In the data rows, 128 means zero.
Here are some numbered points:
[205, 84, 98, 84, 110, 70, 103, 100, 108, 125, 102, 152, 128, 255, 242, 168, 148, 84, 103, 90, 120] 0
[143, 149, 143, 109, 114, 131, 101, 90, 121, 177, 128, 119, 119, 160, 98, 110, 121, 129, 115, 144, 168] 1
[212, 115, 123, 115, 93, 92, 148, 128, 91, 125, 97, 105, 92, 124, 153, 153, 174, 172, 151, 122, 102] 2
[103, 100, 115, 101, 162, 162, 146, 199, 122, 150, 120, 172, 123, 108, 115, 140, 119, 89, 124, 108, 109] 3
[67, 128, 115, 91, 89, 134, 92, 130, 169, 170, 173, 255, 182, 153, 90, 106, 82, 96, 141, 118, 61] 4
[138, 158, 159, 105, 112, 134, 100, 122, 137, 166, 129, 111, 116, 159, 90, 109, 101, 121, 97, 137, 185] 5
[172, 86, 74, 96, 124, 94, 111, 111, 79, 99, 100, 99, 104, 70, 97, 135, 249, 225, 220, 178, 166] 6
[75, 143, 109, 122, 130, 118, 91, 94, 127, 107, 151, 122, 161, 97, 128, 147, 121, 121, 143, 172, 210] 7
[112, 158, 94, 152, 142, 255, 194, 145, 103, 105, 94, 73, 89, 88, 77, 112, 88, 119, 140, 174, 145] 8
[82, 132, 97, 154, 89, 138, 97, 73, 96, 83, 171, 234, 255, 255, 124, 97, 73, 72, 74, 78, 119] 9
[81, 116, 86, 115, 108, 126, 98, 127, 102, 116, 112, 133, 155, 194, 145, 209, 164, 157, 145, 114, 86] 10
[191, 137, 95, 92, 70, 79, 151, 79, 146, 179, 183, 136, 167, 102, 163, 85, 107, 164, 154, 128, 80] 11
[114, 181, 164, 161, 181, 93, 92, 156, 164, 158, 112, 122, 98, 102, 123, 147, 78, 110, 122, 131, 77] 12
[132, 118, 138, 152, 116, 132, 169, 150, 116, 109, 188, 113, 126, 109, 101, 113, 116, 107, 126, 126, 130] 13
[138, 169, 180, 150, 112, 106, 128, 203, 223, 139, 131, 136, 86, 73, 86, 76, 60, 95, 141, 114, 143] 14
[150, 167, 139, 132, 92, 112, 97, 128, 104, 134, 98, 121, 116, 128, 90, 116, 120, 133, 172, 207, 136] 15
[179, 126, 132, 173, 255, 104, 146, 115, 85, 98, 95, 101, 118, 139, 137, 117, 106, 80, 115, 135, 125] 16
[86, 160, 119, 107, 118, 129, 111, 204, 213, 181, 136, 89, 105, 94, 96, 152, 115, 119, 118, 119, 119] 17
[93, 120, 144, 110, 131, 109, 169, 106, 154, 134, 156, 138, 165, 117, 172, 109, 93, 107, 119, 145, 99] 18
[129, 144, 135, 107, 103, 111, 88, 109, 117, 108, 117, 90, 105, 113, 147, 143, 156, 153, 185, 188, 139] 19
[200, 188, 162, 149, 167, 132, 83, 144, 91, 114, 77, 87, 113, 80, 79, 131, 112, 145, 174, 141, 120] 20
[207, 70, 64, 67, 98, 59, 116, 103, 69, 79, 95, 106, 101, 55, 96, 132, 255, 245, 253, 193, 174] 21
[79, 98, 93, 101, 104, 99, 104, 119, 164, 115, 176, 133, 146, 140, 158, 235, 155, 164, 110, 78, 117] 22
[120, 156, 128, 131, 122, 127, 131, 88, 111, 81, 129, 102, 119, 94, 131, 115, 159, 161, 156, 155, 172] 23
[96, 132, 105, 183, 143, 182, 149, 173, 139, 145, 99, 91, 92, 116, 103, 104, 93, 137, 137, 126, 144] 24
[255, 147, 250, 170, 135, 108, 91, 96, 141, 99, 126, 98, 98, 105, 118, 82, 111, 81, 96, 104, 144] 25
[230, 124, 224, 219, 150, 103, 87, 98, 138, 105, 108, 102, 99, 117, 136, 100, 116, 89, 119, 106, 116] 26
[142, 159, 153, 190, 115, 112, 78, 113, 77, 86, 79, 100, 92, 95, 116, 190, 161, 190, 175, 167, 97] 27
[125, 147, 152, 172, 98, 137, 124, 95, 107, 93, 214, 118, 139, 131, 117, 134, 135, 125, 105, 128, 93] 28
[164, 161, 118, 123, 113, 112, 113, 105, 115, 83, 170, 118, 193, 195, 176, 120, 136, 82, 83, 79, 128] 29
[143, 165, 133, 216, 165, 115, 129, 147, 172, 188, 106, 122, 82, 82, 90, 98, 76, 112, 148, 133, 63] 30
[103, 129, 128, 110, 110, 106, 108, 142, 187, 178, 140, 141, 134, 85, 76, 110, 88, 139, 156, 152, 167] 31
[72, 117, 118, 186, 183, 131, 94, 201, 110, 135, 93, 69, 152, 98, 88, 186, 160, 143, 144, 106, 101] 32
[81, 105, 95, 114, 92, 126, 129, 136, 135, 172, 138, 140, 160, 229, 163, 151, 98, 126, 107, 108, 83] 33
[86, 120, 86, 114, 164, 120, 86, 143, 97, 104, 108, 154, 178, 175, 117, 140, 93, 123, 169, 172, 139] 34
New points follow, each followed by the numbers of its three nearest points above, smallest number first.
[128, 218, 187, 171, 91, 99, 97, 100, 105, 108, 115, 96, 130, 105, 94, 156, 110, 119, 166, 178, 113] --> 15 19 27
[255, 134, 96, 65, 105, 65, 110, 88, 99, 76, 91, 163, 150, 126, 140, 161, 157, 97, 137, 142, 155] --> 0 2 19
[131, 57, 100, 62, 107, 55, 106, 77, 67, 138, 135, 143, 160, 242, 255, 182, 225, 105, 83, 88, 100] --> 0 10 29
[213, 99, 121, 119, 166, 90, 110, 105, 87, 106, 110, 124, 115, 111, 168, 127, 173, 152, 135, 127, 129] --> 2 19 23
[71, 95, 62, 85, 66, 93, 71, 138, 183, 255, 255, 255, 173, 231, 106, 115, 68, 86, 103, 74, 71] --> 4 9 33
[217, 135, 131, 114, 116, 115, 163, 163, 98, 93, 107, 138, 110, 113, 119, 129, 140, 118, 140, 119, 108] --> 2 13 20
[80, 139, 110, 84, 106, 139, 89, 107, 134, 94, 75, 155, 124, 164, 161, 224, 143, 176, 146, 181, 61] --> 10 19 22
[74, 133, 107, 114, 117, 130, 171, 236, 105, 134, 103, 127, 95, 94, 97, 183, 149, 126, 185, 108, 101] --> 3 17 32
[121, 141, 105, 129, 114, 116, 104, 120, 85, 95, 115, 142, 161, 190, 167, 156, 96, 107, 131, 160, 133] --> 10 29 34
[139, 112, 192, 172, 101, 83, 116, 112, 128, 155, 164, 148, 115, 140, 142, 138, 119, 126, 120, 89, 76] --> 13 18 28
[104, 125, 101, 177, 129, 191, 163, 197, 183, 167, 100, 82, 88, 110, 108, 100, 84, 136, 125, 107, 111] --> 17 24 30
[157, 94, 158, 90, 105, 95, 130, 115, 84, 79, 81, 167, 217, 171, 158, 121, 135, 90, 155, 164, 121] --> 18 29 34
[53, 81, 95, 88, 115, 120, 65, 160, 150, 255, 229, 225, 180, 145, 88, 146, 95, 105, 100, 84, 94] --> 3 4 33
[84, 122, 78, 165, 147, 255, 240, 132, 87, 100, 95, 72, 79, 87, 70, 104, 72, 88, 125, 192, 161] --> 8 13 24
[86, 139, 97, 196, 138, 173, 163, 216, 158, 151, 96, 90, 85, 96, 112, 114, 85, 122, 139, 113, 118] --> 17 24 30
[107, 87, 72, 76, 81, 89, 121, 163, 177, 134, 193, 174, 164, 140, 118, 104, 144, 109, 118, 129, 188] --> 7 13 31
[119, 196, 206, 109, 85, 111, 96, 148, 98, 107, 91, 141, 108, 76, 93, 110, 113, 135, 176, 191, 179] --> 15 19 23
[102, 130, 112, 160, 112, 110, 98, 90, 93, 108, 133, 129, 160, 176, 168, 176, 130, 124, 140, 122, 115] --> 10 28 34
[83, 152, 118, 115, 127, 102, 86, 149, 152, 207, 136, 150, 127, 92, 91, 115, 98, 126, 179, 164, 118] --> 15 17 31
[142, 100, 126, 126, 135, 90, 157, 82, 148, 139, 153, 128, 114, 104, 190, 120, 164, 143, 117, 101, 111] --> 2 18 23
[120, 144, 132, 127, 129, 115, 194, 86, 113, 122, 172, 123, 172, 138, 187, 75, 78, 84, 122, 126, 129] --> 13 18 29
[78, 114, 64, 78, 113, 139, 158, 190, 255, 143, 206, 133, 105, 112, 110, 175, 168, 98, 81, 81, 87] --> 3 17 22
[175, 82, 117, 101, 126, 115, 172, 143, 101, 139, 94, 118, 92, 128, 167, 167, 165, 165, 134, 93, 95] --> 2 3 10
[113, 137, 87, 109, 86, 116, 88, 244, 141, 139, 155, 108, 118, 126, 157, 195, 128, 103, 120, 98, 119] --> 3 17 22
[125, 148, 252, 255, 182, 167, 111, 79, 124, 112, 98, 65, 77, 119, 91, 79, 99, 148, 81, 142, 114] --> 25 26 30
[103, 139, 129, 160, 164, 137, 127, 175, 155, 133, 81, 89, 99, 86, 118, 149, 106, 146, 156, 123, 115] --> 12 24 32
[99, 124, 107, 103, 121, 100, 93, 147, 161, 188, 127, 147, 120, 131, 129, 113, 122, 117, 166, 154, 121] --> 1 17 31
[110, 172, 168, 144, 123, 154, 93, 95, 127, 93, 188, 131, 148, 121, 118, 122, 151, 117, 96, 90, 128] --> 13 28 29
[255, 255, 140, 144, 129, 135, 109, 91, 92, 79, 141, 71, 107, 99, 84, 105, 101, 128, 122, 116, 168] --> 20 23 25
[124, 87, 87, 91, 95, 84, 119, 117, 134, 114, 183, 168, 134, 124, 138, 191, 171, 155, 129, 111, 133] --> 2 10 22
[113, 101, 102, 89, 193, 213, 215, 105, 156, 208, 73, 64, 103, 129, 75, 86, 100, 243, 112, 115, 95] --> 1 8 24
[91, 119, 150, 110, 107, 124, 103, 128, 148, 158, 155, 255, 188, 142, 95, 114, 86, 89, 134, 118, 69] --> 3 4 18
[138, 67, 119, 82, 135, 91, 130, 106, 102, 128, 145, 185, 129, 116, 133, 125, 219, 176, 139, 112, 110] --> 2 10 23
[108, 137, 119, 131, 109, 120, 120, 108, 120, 110, 138, 116, 117, 108, 121, 112, 136, 202, 140, 109, 205] --> 1 7 23
[91, 96, 118, 72, 84, 112, 154, 108, 152, 95, 138, 140, 132, 212, 200, 88, 96, 91, 150, 191, 168] --> 18 33 34
[163, 114, 205, 113, 162, 82, 129, 116, 113, 125, 73, 100, 80, 125, 219, 132, 250, 123, 98, 77, 89] --> 2 19 26
[113, 129, 116, 114, 120, 136, 98, 106, 118, 105, 177, 194, 221, 127, 99, 90, 93, 106, 89, 134, 201] --> 1 5 7
[85, 144, 77, 101, 93, 107, 175, 119, 182, 90, 157, 105, 127, 103, 115, 109, 96, 134, 121, 194, 255] --> 7 23 31
[75, 153, 101, 116, 107, 125, 105, 85, 127, 91, 137, 111, 175, 111, 143, 140, 88, 111, 135, 175, 255] --> 7 23 34
[91, 119, 108, 142, 108, 111, 96, 92, 87, 121, 85, 129, 168, 198, 192, 195, 148, 103, 160, 153, 82] --> 10 33 34
[154, 120, 82, 83, 73, 97, 147, 86, 154, 172, 195, 128, 168, 120, 153, 117, 125, 152, 147, 113, 102] --> 11 13 18
[125, 127, 152, 170, 252, 110, 150, 109, 81, 110, 111, 108, 89, 91, 107, 114, 135, 122, 145, 143, 137] --> 16 20 23
[91, 152, 112, 121, 112, 112, 94, 169, 158, 184, 97, 94, 90, 96, 116, 190, 143, 163, 152, 132, 109] --> 12 17 19
[141, 76, 98, 109, 116, 56, 102, 83, 104, 136, 147, 186, 185, 248, 255, 116, 125, 58, 95, 78, 85] --> 0 29 33
[100, 125, 124, 178, 152, 173, 77, 135, 108, 149, 109, 110, 104, 94, 103, 143, 82, 141, 177, 162, 144] --> 15 20 24
[146, 165, 155, 173, 91, 104, 110, 87, 105, 114, 170, 157, 157, 153, 116, 139, 82, 121, 126, 128, 89] --> 13 18 28
[111, 185, 213, 251, 169, 157, 100, 86, 105, 86, 168, 115, 193, 115, 96, 96, 92, 81, 83, 81, 107] --> 13 26 28
[225, 114, 144, 199, 255, 99, 174, 111, 70, 79, 105, 102, 111, 150, 154, 102, 114, 54, 71, 80, 100] --> 16 25 26
[104, 143, 119, 131, 90, 129, 110, 100, 104, 85, 125, 96, 100, 83, 118, 122, 162, 225, 174, 113, 254] --> 7 19 23
[111, 108, 248, 196, 212, 255, 148, 142, 146, 136, 88, 89, 84, 105, 70, 55, 101, 129, 68, 77, 99] --> 8 24 30
[120, 157, 178, 188, 189, 151, 101, 111, 116, 152, 95, 111, 86, 128, 125, 119, 135, 146, 79, 100, 101] --> 1 12 24
[78, 93, 85, 92, 76, 68, 71, 105, 84, 126, 101, 148, 157, 213, 159, 242, 198, 196, 182, 142, 71] --> 10 22 33
[161, 97, 149, 153, 152, 90, 132, 121, 97, 120, 109, 165, 161, 119, 105, 115, 137, 126, 144, 136, 97] --> 13 15 18
[234, 115, 118, 107, 125, 125, 211, 194, 104, 91, 130, 157, 105, 96, 100, 100, 115, 99, 142, 103, 118] --> 2 3 13
[174, 77, 118, 96, 152, 83, 165, 106, 148, 180, 124, 119, 59, 103, 134, 135, 238, 148, 112, 101, 116] --> 1 2 23
[128, 64, 99, 83, 126, 78, 163, 104, 71, 130, 130, 144, 147, 191, 255, 147, 197, 107, 95, 94, 127] --> 0 29 33
[108, 135, 151, 125, 180, 189, 131, 164, 147, 168, 98, 95, 70, 71, 68, 135, 91, 110, 140, 184, 128] --> 8 17 24
[136, 105, 90, 81, 82, 111, 198, 138, 123, 111, 130, 124, 199, 133, 184, 117, 111, 117, 137, 139, 123] --> 11 13 18
[116, 104, 86, 102, 142, 117, 87, 119, 88, 103, 100, 129, 152, 178, 113, 136, 140, 202, 160, 178, 136] --> 10 19 34
[76, 132, 145, 188, 167, 127, 83, 172, 102, 138, 96, 82, 132, 96, 90, 164, 163, 154, 159, 118, 104] --> 24 27 32
[79, 120, 100, 164, 150, 140, 82, 115, 95, 137, 106, 144, 130, 119, 143, 179, 127, 209, 126, 146, 75] --> 10 27 32
[182, 70, 89, 115, 79, 64, 114, 127, 113, 147, 152, 160, 125, 128, 217, 114, 249, 128, 129, 100, 85] --> 0 2 11
[102, 131, 97, 93, 93, 99, 136, 102, 151, 142, 255, 114, 153, 160, 188, 116, 113, 86, 96, 142, 112] --> 18 28 29
[72, 131, 126, 97, 136, 201, 154, 196, 251, 116, 161, 76, 135, 86, 105, 112, 144, 101, 69, 91, 126] --> 3 17 24
